One turn sends every row of this set to another row. A few are shown first. Where does it send the rows asked after them?
Livo: -336, -173, -1, -339, 78, -113, 146, -339, -189, -165, -97, 29, -67, 79, -186
Femi: -27, -140, -91, 27, 122, -69, 528, -360, -179, -182, -281, -197, -186, 166, -161
mel: 87, -142, -46, -13, -143, -208, 413, -157, 67, -59, -262, -283, -150, 273, 107
dil: -15, -223, -110, 52, -128, 54, -21, -49, -105, 303, -27, -14, 39, 126, -56
tibo: -154, -75, 49, -146, 127, -138, 491, -425, -138, -12, -246, -201, -166, 246, -86
bez: -169, -117, 70, -226, 215, -113, 447, -438, -103, 4, -163, -171, -134, 114, -154
geg: -18, -177, 1, -69, -77, -285, 297, -127, 145, -38, -258, -342, -80, 210, 158
donaf: 73, -194, -281, 91, -42, 167, -41, -49, -114, 180, -54, -28, -65, 162, -132
toper: 215, -233, -196, 86, 7, -92, 429, -127, 6, -229, -253, -232, -190, 62, -54
bizag: -89, -85, 89, -164, -40, -215, 418, -301, 12, 56, -227, -263, -131, 313, 69
mefo: -224, -122, -3, -141, 285, -136, 406, -404, -142, -115, -264, -240, -149, 126, -133
ret: 147, -175, -53, -78, -129, -206, 323, -107, 190, -28, -212, -288, -129, 183, 119
vogig: -29, -192, -169, 89, 206, -91, 424, -290, -127, -277, -304, -245, -168, 58, -149
neda: 94, -153, -164, 81, 103, 60, -4, 184, -217, 9, -4, 7, -49, 193, -89
kogo: 45, -231, -312, -17, -110, -55, 81, -79, 10, -392, -163, -61, -129, 72, -117
bomus: -294, -199, -74, -255, 266, 50, 63, 21, -159, 36, -221, 72, 35, -45, -135
kikal: -160, -194, -249, -126, 279, 146, 39, 74, -120, -101, -264, 46, -34, -37, -173
vudu: -123, -52, 13, -49, 120, -5, -45, 28, -144, 227, 83, 21, 38, 243, -69
vagaz: 29, -92, -86, 14, 47, 6, -70, 145, -93, 141, 38, -19, -7, 268, -19
zumob: -292, -176, -8, -208, 97, -40, 4, 60, 11, 151, -181, 35, 135, -14, -21
gagog: 49, -228, -276, -52, 107, 224, 1, -68, -281, 128, -94, -9, -159, 170, -189
niv: -157, -158, -148, -54, 22, -9, -38, 128, 151, 84, -199, 6, 103, 5, 3
roseg: -133, -223, -222, -152, 90, -11, 165, -231, -218, -390, -149, 11, -145, 28, -254
nom: -282, -140, 56, -319, -140, -223, 50, -236, 67, -37, -62, -52, 3, 159, -16
Bubu: 27, -197, -120, -14, 200, -39, 493, -328, -164, -207, -230, -159, -192, 9, -210
sobut: -211, -113, 111, -240, 102, -257, 327, -306, 17, 37, -224, -296, -93, 230, 64
sef: -15, -162, -108, 58, 212, 69, 65, 78, -359, 4, 22, 63, -32, 121, -194
buzaf: 129, -177, -150, 113, -42, -112, 482, -199, -68, -199, -295, -241, -181, 191, -33
tira: -64, -279, -98, -189, 99, 143, 50, -75, -401, 207, -72, 26, -99, 142, -144
vof: -107, -272, -7, -130, -52, 38, 42, -65, -283, 321, -25, 27, 17, 122, -76
beso: -69, -177, -298, -4, 121, 107, -31, 135, 67, -67, -261, 4, 7, -14, -91
fitik: -96, -104, 110, -261, 13, -218, 348, -298, 118, 122, -146, -258, -97, 209, 54
piz: -148, -103, 9, -26, 214, 32, 40, -16, -301, 146, 66, 71, 19, 160, -174
Nabu: -45, -172, -151, -114, -264, -187, 8, -76, 178, -175, -93, -92, -25, 155, 35
buvar: 96, -221, -166, 132, -14, -179, 355, -108, 52, -231, -314, -308, -126, 103, 34

neda turns into vudu
dil turns into tira
sobut turns into vogig
And these:
Femi turns into mel
beso turns into zumob
ret turns into bez
nom turns into roseg

